(in the rows, 128 means zero)
One turn moves each row of this set onto another row. After a few examples, where does it send each row asked below?
Kuzug: [126 102 107 135 151 116 144 165 152 132 118  82 154 141 148 116 122 167
 128 121 130 143 127 160]
ruruk: [130 146 154 112 131 148 111 134 128 168 114 138  91 106 126 164 126 158
 126 150 124 150 122  93]
Lusug: [136  92 108 149 109 137 130 139 145 104  99 101 125 158 131 108 148 178
 135 126 152 131 145 155]
Panul: [111 138 129 164 112 104  93 110  82 131 101 118 123  99 118 103  72 132
 143 172 142 107 117 116]
teno: [121  93 117 136 111 132 114 156 154 133 127  86 147 134 154 104 124 190
 123 139 164 123 126 131]
Nuvil: [123 149 113 110 171 140 117 125 110 174 114 131  83 123 118 155 130 132
 123 119 109 139 119  97]
mebad: [140  79 124 102 112 148 115 164 126 104 105 112 142 165 140  97 140 162
 131 136 168 125 121 120]
Lipal: [133 141 139 128 148 134 120 121 126 155 106 138  71 116 116 152 134 113
 101 141 101 147 120  76]
rimeb: [117 129 123 151 126 102 111 110  95 115  83 111 129 134 117  98  64  84
 141 143 143  87 108 130]
Laka: [104 128 111 153 137  79 111 105  95 103  95  90 123 108 110  94  74 111
 119 147 128 124 117 107]
fel: [111 129 135 151 133  92 112 116 104 114 101 107 140 120 122  88  47 114
 139 157 125 112 114 135]
Bofol: [ 92  86 142 130 144 128 132 126 124 123 115 122 112 138 133 174 139  89
 111 134  94 123 142  98]
Dotar: [118 137 141 141 111  96  87 117  71  97 112 110 117 124  95 115  65 143
 118 139 128  96 123 139]
dogor: [139  94 119 108 116 166 141 143 144 132 120  93 169 130 141 122 137 153
 143 142 158 129 133 158]
Diso: [154 158 144 121 151 145 135 131 121 145 106 146  83 138 111 166 136 112
 104 145 114 151 116 116]
luker: [ 99 148 153 115 148 117 118 105 119 121 135 127 139 130 119  57 110  99
 122 145  92 123 128 150]
dilo: [140 110 136 139 162 156 131  95 122 104 128 100 168 133 126 160 124 148
 122 115 188 114 126 132]
bub: [125 152 182 121 139 118 110 111 110 131 155 107 130 129 131  60 103 108
 129 141 135 120 114 147]
zufip: [ 86 110 128 130 118 107 131 146 114 121 123 123 113 126 156 161 127  73
 112 139 119 101 138  87]
Vegi: [125 108 114 110 124 134 124 165 164 108 118  80 157 145 130 115 138 149
  99 108 150 119 123 153]
roseg: [155 143 178  99 109 130 143 147 105 144 107 143 100 110 114 153 134 133
 133 118 122 125 128  91]
Ligoz: [146 136 138 120 130 152 112 131 122 168 126 152  98  98 118 151 143 102
 106 133 139 134 128  79]
balub: [159 140  96 122 162 144 142  92 116 117 103 135 168 143 159 153 135 135
 126 134 166 129 116 120]
tipeg: [ 91  91 156 138 133 132  96 140 126 132 111 122 107 130 125 155 168  78
 132 151 118 136 140 103]
nevor: [147 114 113 131 167 136 145  87 116 111 131 118 178 148 141 131 126 144
  99 108 159 124 110 128]
Vum: [138 127 139 160 134 119  93 138  95  94 102 144 128 112  99  98  79 125
 138 159 144  80 145 131]
turab: [113 165 147 101 145 122 126 123 150 107 142 109 134 135 128  72 102 125
 121 167 109 110 149 148]
pora: [125 111 153 141 123 106 101 117 106 101 125 104 132 114 114  96  49 103
 119 186 143 110 127 122]
Fabu: [137 134 158 110 134 114 102 143 124 172  96 161  96 140 125 148 125 130
 130 100 124 148 121  95]
Dumi: [122 107  92 122 132 152 132 152 144 133 124  83 162 144 141 131 143 170
 109 109 145 121 122 149]

mebad goes to roseg
Lusug goes to Fabu
Now find these:
rimeb goes to Vegi
Laka goes to Kuzug
dogor goes to Ligoz
turab goes to balub
luker goes to nevor
ruruk goes to Panul
tipeg goes to bub
Dumi goes to Lipal

